(in the rows, 128 means zero)
First come named turns, each shown by rows before and after it. For each pair of rows after them, which turns, in which order, take the first row to the second? The first pair is done for you.
z_959:
[109 119 119 145 159 149  98 118 104 146 127 130 139  98  77 121 123  93
 122  96 120 147 133 116 106 140 140 128 146 132 147 152 139 143 136 149
 134 144 105 164 134 104 114] |-> [108 120 119 146 160 148  97 120 104 150 128 135 144 100  81 119 128  91
 126  95 121 146 136 115 107 137 144 127 145 127 144 153 139 141 136 149
 133 141 106 170 135 108 115]
[126  87 131 155 160 135 104 110 121 113 106 113 168 107 159 102 105 112
 121 128 162 104 126 147 117 141 167 132 122 193 116 151 146 128 156 182
 113 138 138 135 141 105 139] |-> [134  98 129 142 157 128 111 107 122 115 111 124 164 120 146  95 110 108
 122 114 162  96 118 156 115 141 163 120 119 190 117 160 138 134 164 185
 117 139 136 126 136 112 139]
[136 128 127 172 109 127 134  90 135 148 113 105 110 126 158 157 159 152
 162 153 105 177 158 124 134 109 138 166 157 111 160  99 133 119 132 149
 150 112 166 117  92 116 158] |-> [142 145 135 163  93 133 140  94 107 154 126 100 103 115 176 154 139 133
 144 143  96 154 161 132 151 122 111 166 150 140 158 108 139 100 134 165
 166 137 157 119 109 139 177]
[131 105 147 132 158 119 114 102 157 108 132 160  98 125 127 111 153 130
 183 101 147 133 114 162 116 142 146 169 150 166 129 126 116 128 143 130
 128 161 149 125  93 113 124] |-> [134  94 153 143 148 121 107 102 149 105 125 146 101 114 142 122 149 138
 179 116 141 147 123 158 121 132 144 181 149 164 130 115 131 117 136 124
 131 158 151 141  90 106 121]
z_699:
[133 123 130 122 111 109 159 120 113 115 143 147 127 130 151 117 114 164
  95 139 114  98 119 125 142  91 132 134 109 123 149 159 144 149 147 129
 175 152 128 111 114 138 131] |-> [133 122 129 123 112 105 160 121 111 117 141 144 128 127 153 118 115 165
  93 140 110  98 121 123 145  87 133 137 107 118 152 155 137 142 141 120
 175 150 130 116 119 137 132]
[138 150 120 107 128 106 128 144  99 140 142 102 120 135 152 125 131 139
 146 136 116 137 140 139 144 113 101 127 111 142 115 159 143 129 119 145
 156 142 130 113 128 160 134] |-> [133 146 123 117 128 111 121 151  94 135 137  96 120 129 157 127 128 141
 142 136 115 137 143 130 146 111 100 129 114 142 121 149 150 122 113 145
 160 142 131 122 137 152 128]
[137 116 143  97 112 135 126 107 135 137 130 124 133 125 138 140 131 129
 135 129 126 138 134 132 131 126 132 139 144 174 120 138 134 121 141 144
 146 140 130 135 110 119 131] |-> [136 119 138  94 111 132 126 110 133 134 133 126 129 134 139 136 134 134
 140 123 125 144 137 139 125 126 131 132 140 176 119 146 131 129 142 140
 142 138 126 129 105 120 135]
z_160:
[133 138 149 126 122 140 124 113  98 142 132 122 139 115 153 151 132 137
  90 155 117 133 134 123 132 138  83 132 136 130 121 127 124 118 110 118
 158 144 120 133 127 142 118] |-> [131 140 157 127 122 139 127 115 105 141 134 122 139 113 150 155 140 143
 104 158 117 139 129 125 126 132  89 133 143 120 122 126 122 124 107 110
 162 133 124 126 114 138 114]
[127 101 141 121 114 121 111 128 135 129 114 104 132 145 158 137 155 162
 162 143 127 158 144 145 110 101 140 146 162 147 108 144 123 118 119 125
 128 107 139 128  72 102 140] |-> [125  95 148 124 121 132 107 120 154 119 114 125 137 145 133 140 161 153
 158 141 142 152 135 135 106 108 149 151 174 146 116 138 124 130 131 130
 113 105 139 135  77  84 138]
[109 116 122 136 127  94 128 143 134 126 109  99 117 145 142 131 145 149
 143 135 128 151 119 145 122 114 152 123 116 111 109 130 128 123 116 111
 126 102 149 115  91 134 124] |-> [109 113 130 144 131 104 125 130 154 125 109 119 124 147 128 139 152 144
 145 137 136 149 107 131 119 124 164 128 134 102 116 122 123 131 123 114
 113  98 150 118  98 123 119]
Pairs:
Between the rows of a pair lie 2 to 3 turns.
[109 190 119 141 143 122 159 114 128 103 115 174 117 130 107 125 120  77
 135 107 164 112 144 118 128 137 100 104 146 122 159 115 125 129 127 145
  89 120 118 122 145 144  88] |-> [102 186 109 133 149 103 167 124 135 110 111 155 104 144 111 121 136  95
 147 105 161 120 145 132 119 123 104  96 130 109 159 129 123 135 121 134
  98 107 125 102 126 151  88]
z_160, z_160, z_959
[114 125 113 130 142 136 102 122 138 114 136 149 107 109  98 106 107 103
 110  98 157 106 133 117 125 137 138 134 101 151 122 139 162 132 152 158
 112 175 117 142 170 111 128] |-> [108  97 116 153 143 139  91 125 139 109 120 134 110 104 111 122 114 116
 121 119 163 134 138 105 118 121 148 141 106 136 123 124 173 127 140 150
 112 156 131 148 163  84 114]
z_959, z_959, z_959
[117  98 119 132 129 103 114 154 125 113 126  88 128 151 130 140  99 110
 132 139 143 166 148 112 109  98 140 116 157 122 126 117 155 151 108 146
 139 159 111 124 145 107 114] |-> [122 124 108 109 135  96 129 158 140 124 138 110 118 164 103 122 108  98
 133 121 141 147 133 131 102 119 151 104 160 119 119 134 141 174 123 146
 131 164 102 103 145 128 123]
z_959, z_959, z_959
[113 116 113 148 144 101 125 144 127 136 139 137 140 114  92 129 116 101
  99  93 128 122 102 106 124 125 109  74 102  79 139 105 130 148 136 111
 118 135 156 103 161 151 138] |-> [114 104 119 165 129 105 118 149 104 132 136 119 144  98 112 136 103 100
  88  98 123 133 113 101 135 120  96  84  99  87 135  97 146 129 123 116
 131 143 159 121 163 144 142]
z_959, z_959, z_959
[127 147 142  95 133 148 149 115 146 125 140 164 129 142  89 122 126 104
 133 130 137  97  99 126 127 155 131 123 150 141 121 148 110 161 150 142
 107 135 121 123 124 148 140] |-> [130 118 153 128 111 157 116 113 102 113 123 120 141 104 150 147  99 117
 121 161 132 137 127  99 147 132 112 147 144 156 123 115 144 112 119 147
 129 136 134 166 131 118 131]
z_959, z_959, z_959
[125 120 150 138 115 128 122 129 133 113 121  97 125 127 149 137 126 147
 126 148 117 167 147 133 130 105 119 132 152 152 122 121 142 114 124 123
 115 111 136 148 112 120 136] |-> [123 144 135 104 131 116 141 126 161 123 131 130 118 151 109 118 142 135
 134 125 122 139 124 152 112 127 134 120 154 150 119 148 117 147 145 128
 105 116 126 115 106 147 147]
z_959, z_959, z_959
[122 155 140 135 121 119 171 130 113 105 129 155 130 132  92 130 128 128
 122 107 134 105 133  99 139 143 129  97 138 134 145 147 133 108 120 128
 172 145 163 106 144 161 147] |-> [122 128 154 161 122 123 153 133 113  95 110 132 138 113 113 150 133 149
 132 126 137 137 145  80 134 117 134 113 149 118 147 124 153  97 104 122
 169 123 180 129 139 130 127]
z_959, z_959, z_959
[152 153 162 161 121 178 138 116  90 128 156 168 127 103 154 146  95 108
  97 148 111 112 147  90 154 175  95 141 149 135 143  97 142  99 156 154
 151 149  84 158 132 114 135] |-> [143 160 147 139 158 163 160 116 157 135 151 214 117 142  84 130 132 112
 133 130 123 104 115 111 117 173 139 122 172  96 142 118 109 158 179 134
 117 111  94 114 113 109 121]
z_959, z_959
[124  96 113 136 134 113 114 127 157 105 111 119 116 128 118 127 143 144
 139 129 137 151 125 123 112 101 138 132 124 149 136 115 142 149 122 127
  91 112 134 146 123 106 108] |-> [126 139 104 103 123 116 135 123 140 117 140 132 111 139 115 106 126 113
 113 100 129 110 117 141 129 134 118 120 112 176 134 145 133 142 139 146
 106 148 108 132 140 152 136]
z_959, z_959, z_959
